(in the rows, 100 means zero)
First come named moves, each a turn or a mirror, each shown by rows before and after it. For each pair of rows after them, which moves, in which order, take the first row to the second? The first pair is done for you.
U:
[99 87 96 116 121 98 83 107 102 97 115 82 96 112 95 97 121 104 97 71 101 100 108 90 97 114 95 107 92 107 95 102 80 113] => [97 85 91 117 128 104 78 104 111 96 113 85 99 112 97 95 121 102 97 77 103 103 104 81 99 113 104 110 95 108 98 102 85 109]
[120 120 107 111 103 73 113 98 101 122 107 105 94 112 98 97 86 96 95 70 99 87 107 97 89 102 95 78 83 102 87 99 91 93] => [94 108 82 130 106 99 100 88 117 101 110 101 102 89 110 98 103 103 94 104 119 105 88 82 130 94 109 109 102 111 101 95 119 91]
[90 83 73 82 104 91 97 109 109 92 98 114 95 104 102 95 79 95 98 73 96 106 93 98 125 117 103 80 105 126 121 92 96 78] => [92 89 75 83 104 87 100 109 114 91 97 116 94 103 102 92 79 92 100 68 93 101 93 99 119 114 99 76 99 127 123 94 95 75]
A:
[102 103 105 98 107 77 103 105 74 103 103 103 104 106 93 81 84 120 90 102 98 105 105 107 80 108 105 84 103 102 88 105 108 92] => [97 91 101 93 109 88 99 106 69 96 105 104 106 96 96 81 91 119 91 115 98 106 104 107 83 100 101 92 111 102 91 97 117 96]
[108 116 107 111 96 82 117 96 116 114 103 103 101 111 99 97 104 95 98 81 96 87 104 92 91 110 105 78 90 97 85 98 89 90] => [115 103 112 92 93 89 113 108 91 106 105 110 101 111 91 105 95 96 105 94 91 93 109 109 78 101 95 76 91 88 86 103 83 103]
[107 109 87 75 95 95 69 103 105 69 96 66 111 101 111 101 97 82 98 63 82 91 103 121 83 112 118 109 99 108 123 100 95 105] => [104 111 85 77 97 97 72 102 109 67 93 66 111 100 116 101 98 84 101 60 84 93 100 117 90 108 118 105 102 108 120 100 95 109]
Y:
[109 114 109 103 117 94 115 104 108 108 100 104 98 109 93 99 98 96 101 80 106 96 88 96 102 102 112 93 100 110 87 108 93 89] => [110 94 113 88 111 106 101 112 75 92 100 113 100 101 94 98 95 98 113 112 103 109 93 108 92 87 105 105 106 100 95 103 88 110]
[115 102 95 80 92 83 88 106 83 124 110 121 81 92 85 110 95 126 115 82 103 117 94 105 93 84 97 75 88 105 92 124 104 110] => [103 87 93 79 90 94 72 107 87 125 119 118 81 86 98 102 96 126 114 92 93 111 105 105 81 87 85 92 88 111 106 117 118 114]
[102 103 101 87 102 102 110 118 98 89 93 116 95 104 92 98 108 106 116 96 120 120 94 101 117 91 95 98 115 95 95 97 91 93] => [86 82 93 90 100 110 98 112 99 89 102 103 91 100 102 93 114 107 109 108 106 108 105 104 109 87 88 115 120 102 108 86 106 93]
Now pairs of rows:
Each pair is 2 to 3 moves apart.
[87 104 97 108 102 89 103 91 126 111 99 93 107 103 105 94 99 95 89 79 99 89 100 95 107 100 91 98 94 103 110 88 109 92] => [85 92 98 107 96 95 92 93 120 106 104 90 105 98 109 94 100 99 96 94 98 86 105 100 100 100 88 105 100 105 116 87 112 99]
Y then Y then Y
[94 88 84 94 105 136 94 104 89 94 81 105 117 80 82 101 116 112 101 136 122 116 95 105 125 94 104 106 108 97 103 105 100 125] => [107 101 84 99 110 130 108 105 94 97 74 106 116 89 79 108 120 115 99 127 130 117 85 99 133 101 105 99 106 97 98 115 97 116]
Y then Y then Y
[86 78 89 100 94 117 89 100 94 82 106 106 99 86 114 94 107 100 109 132 103 101 96 101 108 92 102 124 110 102 113 91 116 106] => [104 113 108 100 102 81 108 96 119 110 101 96 98 109 104 94 94 91 96 67 83 73 109 98 88 116 96 80 93 104 92 100 97 83]
Y then U
[107 137 99 114 95 109 116 99 109 100 86 93 90 106 100 107 110 106 88 94 118 93 85 76 129 99 112 102 99 88 93 98 105 62] => [87 93 97 94 85 131 88 109 76 78 100 94 90 93 115 106 109 111 100 142 108 105 96 97 107 86 102 123 105 90 109 80 118 79]
A then Y then A
[97 125 98 115 110 98 99 94 121 106 97 101 104 93 94 98 111 92 95 88 104 101 85 87 113 101 105 92 99 101 95 105 98 91] => [88 118 92 117 103 102 94 88 124 105 105 94 107 89 102 97 108 93 90 92 99 94 85 86 104 97 102 99 101 107 102 93 106 87]
Y then Y then Y
[119 110 85 97 103 127 118 106 95 110 108 82 86 72 95 111 95 92 100 124 123 113 93 60 139 97 121 104 118 84 93 105 115 91] => [137 105 114 67 104 102 119 118 70 125 108 82 82 101 87 105 75 89 108 96 92 96 125 93 78 104 92 73 100 79 79 107 90 108]
Y then U
